(in the rows, 128 means zero)
Each path below is one point turned by a fixed rotation once a step. After each direction that follows a path, write how fast that rotation turns it, in degrees per step (0 if it stays still).
Each turn is a multiple of 5 degrees from 10 to 175, or 0.
Each row of a path follows its step; steps can be skipped.
Path 1:
step 0: [123 118 140 128 121 119 129 126 136 137 130 126 127 128 126 125 117 119
 128 131 126 126 120 127 134 134 125 129]
step 1: [135 119 124 125 125 128 125 126 112 131 128 137 131 125 121 130 131 132
 121 135 132 120 128 134 127 125 132 122]
step 2: [135 141 122 133 127 129 128 122 133 135 129 131 129 126 128 122 128 129
 134 128 120 127 145 126 130 119 131 130]
step 3: [121 126 131 127 118 133 135 118 135 123 126 118 124 118 136 124 133 119
 124 124 129 124 126 129 122 131 126 130]
step 4: [129 128 133 129 135 122 120 133 122 125 136 132 136 118 124 128 127 116
 127 126 137 129 118 124 127 122 126 120]
step 5: [140 136 122 128 126 128 122 129 129 131 122 129 134 130 120 126 118 131
 127 126 129 131 135 133 124 143 126 125]
step 6: [139 131 124 124 123 131 132 130 131 127 133 122 109 129 132 133 130 125
 119 125 127 129 130 131 130 123 131 135]
step 7: [121 134 129 118 135 126 129 119 129 121 128 134 133 124 135 123 124 125
 124 131 131 126 120 121 140 126 131 136]
step 8: [124 124 117 128 130 124 126 134 130 128 122 135 137 133 137 136 130 122
 128 127 136 125 136 130 124 133 124 116]
Directions:
[129 130 130 127 127 127 129 131 123 123 129 129 127 127 126 129 129 128
 127 131 126 124 125 126 126 126 129 130] -> 130
Path 2:
step 0: [124 131 126 129 127 128 134 123 129 119 117 126 121 129 130 122 127 117
 135 128 122 136 132 136 123 135 129 136]
step 1: [129 131 125 132 135 134 132 130 133 127 123 128 130 135 131 136 128 127
 131 117 117 127 142 136 128 126 133 130]
step 2: [139 134 126 136 133 125 117 139 129 127 129 127 129 130 127 132 117 127
 135 123 131 125 132 131 131 122 129 128]
step 3: [135 138 126 137 121 124 123 124 130 123 123 132 122 121 127 125 123 127
 138 131 132 134 132 117 125 129 127 126]
step 4: [131 137 125 122 124 131 125 124 138 129 123 126 129 129 125 129 139 120
 131 129 122 132 136 120 127 137 135 127]
step 5: [130 127 129 120 127 125 121 127 137 124 127 120 127 139 127 132 128 122
 129 124 131 127 132 136 142 133 134 134]
step 6: [127 133 129 134 123 127 130 127 130 114 129 132 124 138 130 128 121 140
 135 120 130 126 126 129 138 130 133 127]
step 7: [132 138 123 137 125 126 129 138 127 125 128 131 127 133 123 123 131 129
 132 123 120 122 120 118 122 137 134 128]
step 8: [130 129 121 133 125 125 126 130 131 127 117 123 118 125 123 131 131 114
 128 128 127 122 125 130 126 139 125 138]
Directions:
[126 126 127 125 127 129 130 129 128 129 130 126 128 129 129 132 126 126
 128 122 131 129 131 128 128 130 126 127] -> 90
[128 128 126 131 125 127 125 129 127 128 128 128 129 124 130 130 126 126
 127 130 127 127 126 125 127 132 126 123] -> 80
Path 3:
step 0: [125 135 128 122 124 126 118 132 130 120 124 130 127 125 128 124 138 129
 135 137 137 125 132 133 122 133 125 125]
step 1: [133 130 130 130 127 123 120 125 125 117 133 134 123 129 125 139 128 131
 124 137 134 130 135 132 120 129 128 133]
step 2: [138 121 126 125 133 129 120 124 126 128 131 124 124 134 133 130 125 124
 119 129 129 127 132 130 125 132 141 133]
step 3: [133 113 125 123 137 128 133 125 121 127 134 125 131 130 130 125 120 133
 127 124 131 128 124 134 132 126 134 123]
step 4: [128 124 124 121 131 130 132 134 126 124 133 121 137 124 126 118 130 120
 135 130 126 136 122 130 129 122 130 120]
step 5: [121 131 129 129 125 126 130 134 124 123 130 131 130 112 117 126 127 126
 124 132 126 135 122 122 126 127 129 124]
step 6: [128 130 124 131 125 131 123 135 124 125 119 127 129 122 123 138 132 123
 120 125 121 131 129 117 132 133 126 135]
step 7: [125 119 128 135 127 129 132 133 132 131 123 126 131 134 127 132 130 136
 116 121 130 124 126 124 131 130 125 140]
step 8: [122 128 124 133 133 129 133 132 136 134 128 127 132 141 128 125 135 128
 130 118 134 131 132 134 136 130 127 127]
Directions:
[127 126 130 126 129 125 131 126 125 132 130 127 129 129 129 124 131 128
 129 128 126 131 128 128 127 131 125 125] -> 70
Path 4:
step 0: [120 133 117 131 125 131 129 124 135 132 126 130 132 130 134 124 127 127
 131 126 122 134 122 118 134 144 125 123]
step 1: [120 129 123 137 117 125 122 133 130 127 135 131 132 131 126 125 122 126
 114 121 124 137 128 125 132 127 122 123]
step 2: [130 130 126 125 121 125 132 126 118 133 120 131 131 127 127 129 121 126
 117 133 122 135 123 114 134 125 131 120]
step 3: [131 136 123 126 119 128 124 122 135 129 122 122 136 130 126 127 133 122
 132 128 122 133 123 124 133 122 118 115]
step 4: [122 130 127 125 114 125 128 129 134 136 125 126 127 123 132 129 125 137
 127 120 114 132 134 124 132 119 121 128]
step 5: [126 131 123 128 119 139 139 134 132 128 120 130 131 135 136 131 131 135
 120 131 124 127 125 117 137 128 125 126]
step 6: [127 131 126 136 119 129 131 134 129 126 131 127 140 125 131 124 131 131
 121 139 123 132 120 134 130 119 116 125]
step 7: [130 121 123 129 124 122 129 123 125 131 119 133 129 118 145 129 122 134
 127 133 121 133 121 126 129 122 123 124]
step 8: [136 123 120 131 117 127 129 129 136 127 119 137 124 132 133 131 134 125
 130 127 130 134 124 130 137 130 115 125]
Directions:
[130 129 130 127 130 128 126 124 129 130 126 128 128 126 127 125 125 129
 132 129 129 129 123 129 126 125 127 126] -> 90
[124 124 130 129 129 126 127 128 126 133 126 130 127 129 131 130 126 129
 127 128 129 126 129 125 127 124 130 128] -> 135
